50 stands for zero in the data rows.
Some points, each followed by its number:
array([50., 66., 65., 61., 52., 68., 57., 63., 60., 55., 58., 53.]) 0
array([50., 63., 61., 60., 57., 52., 68., 66., 53., 65., 58., 55.]) 1
array([57., 61., 58., 60., 52., 68., 50., 65., 63., 66., 53., 55.]) 2
array([53., 57., 55., 58., 63., 66., 68., 60., 65., 52., 61., 50.]) 3
array([55., 57., 58., 50., 66., 68., 63., 60., 65., 61., 52., 53.]) 4
array([63., 60., 65., 53., 55., 50., 66., 61., 57., 58., 52., 68.]) 5
array([53., 58., 65., 52., 66., 61., 68., 60., 55., 63., 50., 57.]) 6
array([68., 60., 58., 53., 63., 55., 66., 61., 52., 57., 50., 65.]) 7
array([65., 61., 53., 57., 58., 63., 55., 68., 60., 66., 50., 52.]) 8
array([50., 60., 61., 58., 65., 63., 68., 52., 57., 55., 53., 66.]) 9
array([65., 63., 58., 61., 55., 60., 53., 68., 57., 66., 52., 50.]) 10
array([55., 63., 65., 61., 60., 50., 66., 52., 58., 57., 53., 68.]) 11
array([57., 53., 58., 65., 61., 66., 52., 60., 68., 55., 63., 50.]) 12
array([63., 58., 57., 60., 65., 61., 52., 50., 68., 66., 55., 53.]) 13
array([58., 61., 66., 57., 65., 60., 50., 55., 68., 52., 63., 53.]) 14
array([66., 57., 55., 53., 65., 61., 68., 58., 52., 60., 50., 63.]) 15
array([68., 66., 63., 57., 61., 53., 52., 58., 50., 55., 60., 65.]) 16
array([66., 58., 57., 52., 65., 68., 53., 61., 63., 60., 55., 50.]) 17
array([68., 63., 57., 58., 50., 52., 53., 60., 55., 66., 65., 61.]) 18
array([61., 63., 65., 57., 60., 53., 66., 50., 52., 58., 55., 68.]) 19
array([66., 55., 53., 52., 61., 60., 57., 68., 65., 63., 58., 50.]) 20
array([55., 60., 57., 66., 50., 52., 53., 65., 61., 63., 58., 68.]) 21
array([65., 53., 61., 66., 57., 55., 63., 50., 58., 52., 60., 68.]) 22
array([60., 63., 55., 58., 57., 65., 52., 68., 61., 66., 53., 50.]) 23
array([50., 61., 58., 66., 52., 55., 57., 53., 68., 63., 60., 65.]) 24
array([66., 60., 52., 55., 63., 57., 58., 68., 65., 50., 61., 53.]) 25
Which five points above are nearest to each new point, looking only along the 4 directions in which the numbered points spread most? Their numbers follow each, nearest first.
array([58., 60., 53., 50., 61., 63., 68., 65., 57., 66., 52., 55.]) ~ 6 4 15 8 1
array([61., 57., 63., 60., 58., 50., 65., 66., 68., 52., 53., 55.]) ~ 13 25 0 14 3
array([53., 57., 68., 66., 60., 50., 52., 58., 65., 61., 63., 55.]) ~ 24 0 21 14 13
array([68., 63., 53., 50., 58., 66., 55., 61., 60., 65., 57., 52.]) ~ 20 8 17 25 10
array([66., 65., 55., 60., 50., 53., 52., 58., 63., 68., 57., 61.]) ~ 18 21 10 16 2
array([50., 65., 60., 66., 52., 55., 57., 63., 58., 53., 68., 61.]) ~ 24 21 0 1 11
array([57., 50., 68., 60., 52., 58., 53., 61., 65., 55., 66., 63.]) ~ 24 14 13 21 22
array([50., 63., 58., 68., 52., 60., 61., 65., 55., 53., 66., 57.]) ~ 24 0 21 1 2
array([60., 53., 55., 57., 66., 58., 50., 61., 68., 65., 63., 52.]) ~ 13 25 12 17 14
array([68., 63., 60., 50., 61., 65., 55., 53., 66., 58., 57., 52.]) ~ 25 13 17 20 14
array([55., 61., 60., 65., 63., 58., 68., 50., 52., 53., 57., 66.]) ~ 11 9 19 22 5
array([63., 52., 57., 61., 50., 66., 60., 58., 55., 65., 68., 53.]) ~ 13 2 25 10 23
array([68., 63., 60., 66., 65., 53., 57., 52., 55., 50., 58., 61.]) ~ 22 16 19 5 11
array([50., 63., 61., 68., 55., 66., 52., 58., 65., 60., 57., 53.]) ~ 0 2 12 24 13
array([55., 63., 61., 60., 57., 52., 58., 53., 68., 50., 66., 65.]) ~ 22 24 14 11 13
array([63., 50., 58., 55., 53., 66., 65., 57., 52., 61., 68., 60.]) ~ 13 25 16 5 15
array([55., 50., 57., 66., 65., 63., 58., 60., 61., 53., 68., 52.]) ~ 14 12 13 3 25
array([65., 61., 55., 52., 58., 68., 60., 57., 63., 66., 53., 50.]) ~ 20 17 8 25 23
array([50., 58., 60., 68., 61., 57., 53., 63., 55., 52., 66., 65.]) ~ 24 21 22 0 14
